One vector is turned by the same rotation once a tick. Each row is the vector after some number of ticks, and that number follows the row.
The counts run from 0 to 146.
[-0.484,-0.533,-0.279,-1.750,0.932,3.512,1.022,-2.632,-2.763,-0.255,-0.357,0.718,-1.165,3.171,1.972,-1.571,0.728,1.925,-5.600,-0.797,-0.075,-0.637,0.970,-0.313,0.351,1.371,3.826,-1.440,3.392,-2.435,3.487,4.493,2.341,0.808,-1.888,-4.463,-1.424,-0.319,-1.786,0.765,0.034,2.204,-2.532]  133
[-2.807,0.451,1.199,-0.061,0.314,3.808,1.376,-0.663,-4.464,-2.956,0.081,2.651,-0.132,4.866,-0.738,-0.761,0.528,2.463,-4.223,-0.179,0.746,-0.175,-0.309,1.191,-1.821,2.710,0.858,-1.521,1.935,0.132,3.726,2.095,2.874,2.967,0.546,-3.007,-2.570,-1.363,1.681,-0.793,-1.413,3.219,-2.581]  50
[-1.000,-2.171,-1.198,-0.155,1.126,3.434,-0.259,-2.397,-2.124,-1.594,-2.939,0.493,-0.947,4.047,1.390,-1.518,-0.289,-1.187,-3.297,-1.741,-1.004,1.024,-0.556,-0.933,1.099,0.646,2.336,-1.066,4.377,-4.307,2.555,2.258,2.999,2.180,-5.507,-2.629,-2.889,-0.478,-0.571,0.516,1.225,0.695,-0.673]  115
[-0.684,-0.812,1.141,0.295,-0.447,4.497,1.770,0.792,-3.006,-2.820,-1.471,3.803,0.005,2.535,-1.504,-1.957,1.389,2.401,-3.009,3.012,2.557,1.293,0.920,1.789,-1.527,2.588,-0.006,-1.498,0.128,-1.541,5.486,1.227,4.757,1.751,0.460,-2.451,-2.238,-1.309,0.929,-0.916,0.172,2.557,-2.247]  65
[-0.716,-3.647,1.406,0.682,2.040,4.187,-1.210,-1.145,-1.947,-2.238,-0.637,2.727,-0.619,4.258,-0.443,-2.110,1.233,1.461,-2.983,-1.964,-0.857,1.238,-0.851,1.108,-2.826,1.475,-0.858,0.911,1.034,-5.671,0.056,-0.460,3.852,1.336,-2.811,0.152,-3.144,-2.285,0.635,0.816,0.562,0.262,-3.515]  86
[0.011,-3.727,0.225,0.201,1.641,4.075,0.195,-2.971,-1.281,-1.241,0.097,2.313,-1.807,4.830,1.031,-2.007,1.140,1.423,-2.460,-0.856,-1.057,-0.769,-0.344,-1.440,-3.718,2.391,-0.312,-0.299,0.920,-4.875,1.180,2.093,4.462,-1.795,-2.251,-1.687,-2.719,-0.615,0.434,0.184,0.884,0.261,-3.155]  93
[0.425,-3.238,-0.621,-0.395,0.651,5.622,-0.560,-1.509,-1.700,-2.479,-1.633,0.170,-1.322,4.840,-0.103,-1.102,0.552,2.728,-3.170,-0.305,-1.286,0.838,1.200,1.394,-3.089,1.208,0.251,0.938,2.015,-5.162,1.441,0.786,2.781,-0.268,-5.364,-1.604,-2.098,-0.559,2.017,-0.324,0.846,0.976,-1.121]  101
[-1.417,-0.234,1.996,-0.688,-1.254,3.676,0.546,1.426,-3.203,-2.338,-1.568,3.210,0.700,1.646,-0.879,-1.209,2.299,0.446,-5.342,0.926,0.452,3.017,1.329,3.680,0.531,1.521,0.781,-0.129,2.953,-1.591,3.364,1.364,1.538,4.531,-0.797,-4.356,-0.861,-0.807,0.083,-0.512,0.195,1.888,-2.473]  146
[-1.562,-2.917,0.299,-0.491,-1.698,4.696,0.146,0.000,-1.969,-3.851,-2.218,1.411,-0.447,2.729,-0.128,-0.414,1.873,0.135,-3.112,1.409,0.093,1.443,0.647,0.937,-1.942,1.396,-1.175,0.682,3.344,-4.713,2.894,0.173,3.158,0.637,-5.118,-4.520,-0.971,0.844,0.845,0.073,1.527,0.263,-0.499]  105
[-1.438,-2.079,-1.178,0.973,0.296,3.683,-0.488,-2.213,-2.665,-3.646,-1.047,1.105,-1.964,6.331,0.145,-0.842,0.440,0.198,-2.428,-1.105,-1.962,-0.640,-1.052,-0.792,-2.803,2.010,0.990,-0.824,2.679,-3.755,1.925,1.523,3.092,1.518,-4.242,-2.290,-3.486,-0.370,2.516,-1.906,0.406,0.279,-0.795]  9
[1.068,-1.367,-1.317,-1.248,-1.189,4.195,0.325,0.688,-1.546,-3.640,-3.351,2.788,-1.506,2.774,1.316,-0.711,1.686,-1.913,-2.947,2.514,-0.184,1.091,0.406,0.134,-1.315,0.630,-0.021,-0.516,3.580,-2.611,5.162,0.598,3.847,-0.039,-3.698,-4.760,-0.724,-0.637,0.701,-0.982,3.199,-0.289,-0.867]  106
[1.969,-1.933,0.438,-1.218,-0.351,4.147,-1.427,0.476,-1.373,-2.569,-1.915,3.837,-1.848,3.827,0.212,-0.748,2.824,-1.711,-4.422,0.408,-2.537,1.234,1.348,1.968,-2.328,0.913,-0.067,1.475,3.341,-2.840,2.260,-0.118,2.871,0.410,-3.076,-3.023,-1.029,-1.674,1.539,-0.698,2.969,-1.056,-2.569]  3
[2.351,-2.261,-0.077,-1.364,-0.900,5.339,-0.514,-0.052,-1.730,-3.112,-1.701,2.142,-1.449,4.187,0.125,-1.192,2.141,0.976,-4.680,0.508,-2.131,1.184,1.661,2.790,-3.128,1.053,0.257,1.924,2.072,-2.945,2.405,-0.281,2.651,-0.655,-4.047,-2.344,-0.555,-1.171,2.145,-0.833,2.852,-0.152,-1.993]  102
[1.648,-1.617,0.634,-0.380,0.890,3.714,0.508,1.075,-1.639,-1.198,-3.093,4.895,-0.383,2.401,-0.280,-2.135,1.772,-0.544,-2.976,2.537,1.149,2.324,1.452,2.108,0.400,0.736,0.365,0.398,0.873,-2.374,5.150,0.727,4.612,2.339,-0.669,-0.963,-2.499,-3.362,0.257,0.734,1.683,2.275,-2.255]  73
[1.969,0.327,-2.104,-0.467,-1.112,3.869,1.303,-0.884,-3.860,-3.220,-2.107,1.297,-0.862,3.483,1.396,-0.918,-0.052,2.047,-4.695,0.467,-0.929,0.766,-0.116,1.473,-1.145,1.156,3.399,-2.134,2.930,-0.395,3.694,2.038,3.086,0.945,-2.594,-4.228,-0.906,0.303,1.441,-2.088,1.574,0.425,-2.586]  25
[3.581,-1.251,-2.169,-0.431,0.195,3.904,0.231,-0.666,-1.664,-2.163,-3.291,2.330,-1.256,3.375,1.202,-2.248,0.311,0.743,-3.099,1.491,-0.291,1.048,0.205,0.353,-1.003,0.187,1.629,-1.124,1.503,-2.536,4.238,0.687,5.135,-0.676,-3.692,-1.621,-1.413,-1.256,0.160,-0.294,3.703,-0.052,-2.415]  99
[-1.390,-1.858,2.278,-0.488,0.303,5.235,0.756,0.374,-2.811,-1.900,0.598,3.017,0.422,2.522,-1.189,-1.698,2.688,3.678,-5.134,0.417,0.893,1.002,1.489,2.974,-2.671,2.508,-0.339,0.823,0.781,-2.537,2.455,0.902,2.410,2.128,0.163,-2.463,-1.794,-1.217,0.966,0.450,-0.770,2.648,-3.664]  61
[0.626,0.446,-1.084,-1.977,-0.293,3.269,0.918,-1.187,-2.507,-0.920,-1.989,1.707,-1.686,2.926,1.771,-0.651,1.043,0.110,-5.290,0.565,-0.378,0.261,1.816,0.449,0.540,1.048,3.616,-1.511,3.825,-0.982,5.514,4.256,2.032,1.009,-1.434,-5.276,-1.199,-0.932,-0.701,-0.702,1.704,1.915,-1.850]  33
[2.393,-1.173,-1.853,-0.325,0.472,3.039,0.340,-2.483,-2.725,-0.853,-1.272,1.106,-2.295,2.840,2.085,-1.289,0.087,1.917,-5.597,-1.509,-1.937,0.092,0.299,0.958,-0.945,0.874,4.776,-2.035,2.718,-2.394,2.529,3.488,2.322,0.548,-2.357,-3.311,-1.665,0.281,-0.791,-1.003,1.628,0.458,-2.899]  26
[0.061,-0.498,0.739,-0.553,-2.222,3.219,-0.393,0.038,-2.846,-2.569,-0.755,3.264,-1.709,2.133,0.597,-0.829,2.684,0.753,-5.830,0.385,-1.687,0.795,1.612,3.090,-1.924,2.187,1.577,-0.648,3.854,-0.433,3.195,2.320,0.661,2.992,0.154,-5.515,-1.174,0.626,0.814,-2.283,0.990,0.541,-2.232]  36
[-1.210,-1.038,-0.280,0.738,0.342,4.151,0.299,-2.266,-2.951,-0.705,-1.500,0.977,-1.019,2.818,0.057,-1.568,-0.149,2.786,-4.399,-0.550,0.398,0.735,0.623,1.387,-0.015,1.272,3.711,-2.203,2.226,-3.292,3.172,4.342,1.704,4.012,-1.577,-2.800,-3.663,0.541,-0.970,-1.211,-1.475,2.729,-1.356]  141
[1.067,-2.517,-1.485,-0.168,0.344,2.870,-0.109,-1.759,-0.815,-1.620,-3.175,2.123,-2.972,3.230,2.439,-1.435,1.163,-1.783,-2.968,1.224,-0.709,-0.216,0.740,-1.510,-0.629,0.852,2.002,-1.335,3.395,-4.057,4.327,3.332,3.797,-0.608,-3.517,-4.153,-2.053,-0.028,-0.815,-0.633,2.756,0.047,-1.064]  107
[0.001,-0.619,0.180,-0.856,-1.904,3.648,1.123,0.276,-3.934,-3.789,-0.857,1.983,0.123,2.595,0.646,-0.659,1.428,0.800,-5.283,0.360,-0.921,0.912,-1.121,1.418,-2.221,2.144,-0.027,-0.766,3.779,-1.716,2.673,-0.220,2.933,0.714,-2.456,-6.124,0.421,1.333,0.913,-0.716,2.146,-1.317,-3.633]  21
[2.156,-0.739,-0.309,-1.534,-1.351,3.588,0.231,0.107,-3.107,-1.616,-2.292,2.324,-0.611,0.616,1.549,-1.303,1.555,0.854,-6.846,-0.159,-0.998,2.472,0.798,3.224,-0.385,0.465,2.708,-0.297,3.861,-1.909,2.592,1.256,1.348,2.092,-2.737,-5.096,0.021,0.826,-0.886,-0.759,2.537,-0.256,-3.403]  29
[-1.634,0.143,0.916,-0.504,1.477,2.001,1.392,-0.310,-3.136,-0.546,-1.206,3.578,-0.324,2.170,1.628,-1.806,1.286,-0.293,-5.377,0.184,1.139,0.661,-0.289,-0.430,1.625,1.550,1.669,-2.043,3.205,-1.237,4.015,3.447,3.520,2.952,0.478,-4.113,-2.263,-2.039,-2.218,1.296,0.795,1.821,-3.717]  48
[0.691,0.440,0.774,-0.497,0.653,2.418,1.011,-0.575,-4.535,-1.298,0.196,4.158,-1.505,3.594,0.868,-1.742,1.439,1.485,-5.386,0.036,-0.592,0.079,0.058,1.237,-1.508,2.097,1.996,-1.859,1.589,1.216,3.652,2.622,2.873,2.332,2.371,-2.935,-1.835,-1.867,0.884,-0.946,0.182,1.432,-4.325]  51
[0.773,-3.264,0.540,-0.746,0.751,3.004,-1.319,-0.374,-0.772,-1.130,-2.446,3.657,-2.307,2.762,1.705,-1.432,2.311,-2.678,-3.695,-0.344,-1.727,0.517,0.728,-0.357,-1.090,0.805,0.242,0.382,4.212,-5.171,1.979,1.374,3.266,0.142,-2.751,-4.257,-1.501,-1.128,-0.875,-0.014,3.195,-1.736,-2.412]  4
[-2.413,-2.052,1.779,0.819,0.520,3.368,0.562,-1.253,-4.249,-1.499,0.417,2.881,-0.266,2.523,-0.603,-2.058,0.849,3.236,-4.534,-1.452,-0.127,0.426,-1.287,1.638,-1.817,2.506,0.755,-1.620,1.116,-3.324,0.512,2.057,2.351,3.635,0.422,-2.509,-3.415,0.062,-0.113,-0.799,-1.600,1.547,-4.277]  53
[1.571,0.563,-1.924,-0.131,0.380,2.405,0.655,-1.517,-4.008,-1.784,-1.011,1.899,-2.008,4.291,2.369,-1.326,0.000,0.441,-5.708,-1.640,-1.994,-0.104,-0.906,-0.433,-0.601,1.139,3.944,-2.826,3.426,-0.446,3.133,3.094,2.800,0.777,-1.605,-3.762,-1.514,-0.524,0.188,-1.126,1.677,-0.171,-3.432]  125
[0.314,-2.504,1.429,0.397,0.230,3.786,-0.491,1.063,-2.542,-3.618,-1.438,3.383,0.406,3.914,-1.034,-1.828,2.022,0.357,-3.385,0.099,-0.604,2.195,-0.767,2.207,-2.527,1.554,-2.201,1.399,1.269,-3.403,1.285,-2.099,4.413,1.333,-2.843,-1.289,-1.378,-2.618,1.516,0.624,1.766,0.183,-3.858]  87
[2.220,-2.667,0.103,0.273,3.032,2.876,-0.941,-1.300,-1.594,-0.648,-1.362,4.253,-2.082,4.424,1.166,-2.833,1.377,0.218,-3.835,-1.561,-1.428,0.620,-0.119,-0.165,-1.601,0.976,0.725,0.109,1.451,-4.414,1.086,0.819,4.142,0.541,-0.812,-0.058,-3.457,-3.215,0.044,0.290,1.939,-0.093,-4.279]  85
